In the rows, zero is written as 128.
A single turn carries every row of the set below to another of its rows. Some are shown first; where does it send the rows asked next?
Z730: [144 146 122 140 100 141 120 108 148 109 100 128 141 128]
Z955: [141 155 107 143 117 175 121 112 122 138 115 129 133 126]
Z635: [126 153  87 121 106 150  99 103 143 149 106 125 144 115]
Z821: [154 143 116 131  99 141 126 106 155 114 109 119 140 138]
Z753: [143 127  87 134 117 165 113 101 121 150 111 127 125 116]
Z489: [141 137  84 133 125 150 108 108 124 156 123 121 136 118]
Z801: [151 124 121 146 100 141 118 104 133 122 102 130 121 133]
Z99: [139 147  88 130 117 176 122 110 125 140 110 122 129 116]
Z911: [140 135  86 132 124 142 103 102 131 154 123 123 146 115]
Z300: [136 155  87 128 124 150 110 109 139 145 121 119 154 114]
Z81: [135 153  92 126 115 155 109  97 148 135 109 127 161 107]
Z216: [126 157  87 120 107 157 104 108 140 149 106 122 138 117]
Z88: [142 136 109 145 114 142  99  89 137 145 116 139 160 118]
Z626: [159 121 114 137  99 139 122 101 143 125 110 122 123 141]
Z817: [155 134 117 133  99 133 120  99 156 118 109 122 142 137]
Z427: [137 167 109 139 116 167 117 109 136 131 114 129 153 121]
Z840: [147 135 124 142  99 132 114 101 148 115 101 132 142 126]
Z811: [134 159  91 126 116 170 120 108 139 132 109 122 148 111]
Z910: [150 124 121 144  99 132 113  99 141 121 101 133 132 129]
Z352: [158 123 114 135  99 132 118  97 150 123 109 124 134 138]
Z60: [154 137 110 142  99 152 130 109 142 115 106 112 119 132]
Z240: [151 146 112 139  99 149 129 107 152 110 106 111 132 130]
Z444: [147 145 122 141 101 150 126 113 141 110 100 126 129 131]
Z337: [138 133  92 129 114 144 100  88 143 144 110 131 157 106]
Z643: [157 124 109 145  99 145 124 102 138 123 107 114 116 132]
Z374: [143 120  88 133 115 149 103  91 129 152 111 132 139 110]
Z699: [138 157 110 140 114 151 106  97 144 134 114 135 165 117]
Z888: [150 142 114 139  98 138 121  99 158 112 105 114 142 126]
Z887: [129 138  85 124 105 149  98 101 134 158 108 127 131 118]
Z401: [128 153  86 122 107 160 107 109 133 152 107 122 129 120]
Z884: [140 146  84 131 126 158 114 113 125 151 122 118 135 119]
Z934: [155 141 115 133  99 149 130 110 148 116 109 117 129 140]
Z289: [156 119 111 145  98 133 116  95 145 124 108 118 126 129]
Z341: [150 135 120 144 102 149 125 110 134 116 101 127 118 133]
Z137: [128 144  86 122 106 145  96  98 140 155 107 127 140 116]
Z835: [129 143  86 123 107 157 103 106 130 156 107 125 126 120]
Z32: [153 128 112 142  97 130 115  93 154 118 107 118 140 126]
Z605: [137 156  86 128 125 158 115 114 132 145 122 116 144 117]
Z683: [138 145  87 129 124 141 103 103 138 149 122 122 155 113]
Z986: [146 125 107 148 114 148 102  93 123 152 117 139 139 123]
Z921: [147 134 106 148 116 165 113 104 116 149 116 134 126 127]
Z681: [158 131 114 135 100 148 128 108 142 122 109 119 121 142]

Z934 moves to Z821
Z840 moves to Z910
Now find these:
Z32 moves to Z289
Z911 moves to Z489
Z216 moves to Z635
Z986 moves to Z921
Z337 moves to Z374

A single turn carries every row of the set below to another of its rows. Some are shown first; where does it send the rows asked next?
Z550: [114 140 107 146 119 119 120 132  87 129 152 122 125 124 124 108 130 157
 124 128 125 164 102 119 124 142 119 109 118  81 111 141 144 109]
Z718: [120 135 132 154  87 128 104 136 105 125 143 126 105 129 121 125 134 139
 127 129 128 147 112 110 144 156 143 126 123 128 126 129 131 113]
Z938: [122 141 134 164  84 133 108 139 107 122 148 128 106 132 122 123 125 141
 119 128 136 148 105 111 142 152 137 124 118 120 129 133 129 119]
Z987: [122 125 121 130 117 146  98 141  83 137 148 131 118 118 113 126 127 141
 125 116 127 172 106 115 144 141 145 112 126  73 130 129 115 126]
Z996: [119 142 138 157  81 125 112 141 103 125 148 124 113 128 125 119 126 136
 126 129 134 150 112 109 147 155 135 126 121 127 127 134 133 114]
Z353: [110 122 122 123 107 112  94 141 100 111 147 129 123 114 114 119 143 141
 137 112 135 137  93 105 137 134 129 114 128  92  99 157 109 110]
Z976: [107 136 146 132  96 126 107 149  98 130 131 121 126 131 104 103 124 122
 105 120 153 154  99 109 131 150 150 110 137 115  93 145 144 100]
Z678: [110 121 125 109  99 111 114 141 108 126 146 134 120 114  92 126 120 148
 104 128 123 163 117 118 153 135 134 117 132  95 123 149 129 119]
Z82: [110 127 115 137 111 134  93 138 104 133 129 147 138 130 122 116 133 136
 127 129 149 172 128 135 143 147 147 101 108  79  99 147 120 113]
Z35: [106 133 136 134 109 130 101 133 101 130 136 144 130 144 106 130 149 114
 102 126 155 167 116 110 130 152 131 104 122  81 116 150 117 112]
Z376: [ 96 134 134 116 117 134  94 142  86 133 138 139 128 125 119  99 135 122
 142 111 142 168 105 117 147 145 145 119 131 110  94 134 136 111]
Z247: [114 152 123 145 125 113 111 138  83 112 149 124 140 140 112 113 134 124
  98 122 138 161  91 133 138 125 134 114 107  94 101 144 137  98]
Z293: [107 135 135 114  98 121 105 145  82 113 145 135 106 133 112 120 130 138
 122 111 122 146 131 121 151 141 129 107 131  89 102 134 129  82]
Z90: [108 133 125 131  95 116 107 154 117 123 125 131 131 131 114 141 141 121
 123 113 141 136 113 110 156 147 139 108 118 103  91 131 115 104]
Z89: [121 140 144 139 108 151 121 148 107 116 157 130 113 134 116 132 127 147
 118 133 139 165 100 107 150 140 132  98 102 106  84 127 140 103]
Z239: [114 126 110 134 105 134 101 139 102 129 162 123 128 123 115 126 130 133
 112 104 144 146 100 115 156 148 126 114 121 102 140 128 155 105]
Z896: [ 98 133 135 120 104 126 123 135  85 122 141 130 135 129 108 130 146 133
 118 120 133 143  94 121 113 135 137 130 131  88  87 149 135 124]
Z2: [124 128 117 120  96 137  98 143  89 131 144 144 114 147 138 134 138 145
 130 122 134 151 115 120 141 149 138 113 115  96  84 114 118 104]
Z950: [120 129 127 131 103 127 121 127  80 117 161 152 128 125  82 115 126 140
 116 128 148 158  96 119 144 129 133 117 126  92 115 150 128  93]
Z541: [106 124 129 144 107 127  98 107  75 119 139 151 121 128 123 108 131 136
 129 115 145 156 110 127 141 128 132 113 122  92 107 142 127 125]
Z768: [104 137 131 113  93 131 104 113 110 122 162 117 140 115 122 134 128 130
 110 140 132 156 100 118 132 149 143 120 129  77 105 146 123 117]
Z403: [131 129 139 131 111 134 104 155 107 131 147 122 122 132 137 113 145 126
  98 111 116 168  96 121 145 135 114 104 113  94 105 135 135  93]
Z885: [120 131 137 150 114 127 114 136  85 121 133 128 135 116  97 112 142 127
 107 148 149 151 107 112 144 147 143 111 112 113 111 141 136 119]
Z345: [118 127 114 131 100 131 101 147  99 130 163 128 133 125 112 120 128 129
 110 104 147 144 104 117 160 154 124 120 124 102 134 130 159 108]
Z361: [122 140 150 133 107 144 115 149 109 119 157 133 110 134 113 136 133 145
 119 130 131 169 101 101 150 138 136 101 106 111  85 129 130 101]
Z105: [122 120 145 143  89 140  96 128 120 144 137 118 138 135 109 106 125 138
 126 133 138 142 107  97 130 135 133 109 125  86 112 137 135 109]
Z70: [114 127 112 135 105 125 109 140  99 131 161 117 138 125 118 120 125 128
 112 106 143 149 104 112 154 147 132 115 119 103 142 132 161 107]
Z235: [108 145 123 119  97 124  97 152  97 121 150 131 142 139 126 143 137 136
 112 124 163 146 113 121 125 145 146 120 139  90 108 154 129 107]
Z63: [103 133 126 145 104 120 114 144  98 125 137 126 133 146 123 116 131 159
 113 113 148 165 135 104 134 143 124  97 126  82 108 157 127 109]
Z331: [110 134 145 143 103 131  95 140  82 136 145 121 131 119 118 125 127 120
 124 132 129 140 116 114 150 144 152 103 113  91  92 125 152 100]
Z200: [118 137 139 131 111 138 119 149 103 113 163 130 114 134 113 132 129 146
 120 135 136 171  99  99 155 134 134 103 100 107  90 126 128  99]
Z762: [117 136 128 118 109 142  94 117  98 114 152 134 137 133 103 130 140 135
 116 132 134 157 117 122 174 140 136 115 125  95 110 146 113 101]
Z609: [129 135 133 124  80 143  97 145 112 133 121 130 127 138 132 112 134 145
 110 114 151 155 113 126 131 135 130 127 131  89 115 128 113 101]
Z347: [121 124 115 132 105 153 116 132 117 130 153 143 122 132  97 123 128 153
 111 102 127 146 105 113 143 130 154 123 133  85 102 127 137  91]
Z265: [127 127 134 123 115 138 109 155 105 129 152 124 126 126 136 108 146 126
  96 115 118 170  89 120 151 138 120 100 109  83 107 137 136 100]
Z792: [108 130 145 141 105 116  98 120 113 146 140 153 141 120 118 119 134 138
 105 125 139 163 124 124 146 132 133 104 137 100  98 131 139 124]
Z268: [106 146 105 123 121 124 106 137 106 138 134 127 119 137 130 133 128 131
 111 131 118 176  93 115 145 135 145 123 131  99 113 138 141 125]
Z311: [126 136 126 148  95 133 117 150 106 124 140 133 135 125 124  86 124 140
 105 118 114 149 108 125 142 140 155 133 130  89 109 140 123  96]
Z83: [128 145 126 142  98 135 117 149 112 115 139 137 129 130 123  88 125 141
 107 125 121 152 104 127 146 142 156 138 121  85 112 146 118 101]
Z166: [120 129 120 135 106 152 118 140 108 122 152 150 125 139  93 118 130 153
 110 101 134 135 108 115 149 132 152 121 129  86  98 123 144  97]
Z49: [133 124 112 112  89 131 106 134 106 145 136 125 115 130 125 138 131 138
 119 106 137 160 100 124 129 154 147 111 117  85 113 134 144 125]
Z972: [125 139 135 145  95 129 120 152 109 120 139 134 138 121 119  86 126 141
 106 126 123 156 110 119 149 139 156 137 125  88 107 139 121  94]
Z641: [ 90 142 137 140 112 143 111 149  82 131 145 125 127 140 121 139 129 128
 119 118 128 164 105 128 119 144 155 103 130  84 123 145 125 106]
Z100: [117 123 136 114  98 131 104 135  87 118 147 130 125 111 123 117 119 144
 134 121 154 165 101 133 121 139 128 110 129  94  93 136 131 128]
Z670: [115 149 126 137 122 125 105 146 110 121 143 133 135 149 129 106 120 137
 130 125 139 158  91 103 129 117 133 108 134  92 120 134 118  95]
Z704: [114 133 116 131 108 149 114 136 116 123 153 144 127 132  90 120 127 153
 113 103 133 143 108 108 150 134 160 128 127  87 100 126 137  96]
Z267: [111 144 150 128  86 119 110 136 104 145 151 141 132 138 138 108 126 153
 108 121 137 151  98 126 119 124 137 112 127  97 109 134 143 108]
Z324: [132 133 132 127 111 134 107 158 107 128 150 131 122 124 132 113 147 120
  95 114 117 165  87 124 153 142 117 108 108  87 106 140 135 104]

Z166 moves to Z89
Z718 moves to Z972
Now find these:
Z63 moves to Z641
Z885 moves to Z609
Z268 moves to Z678
Z762 moves to Z90
Z704 moves to Z361
Z82 moves to Z35

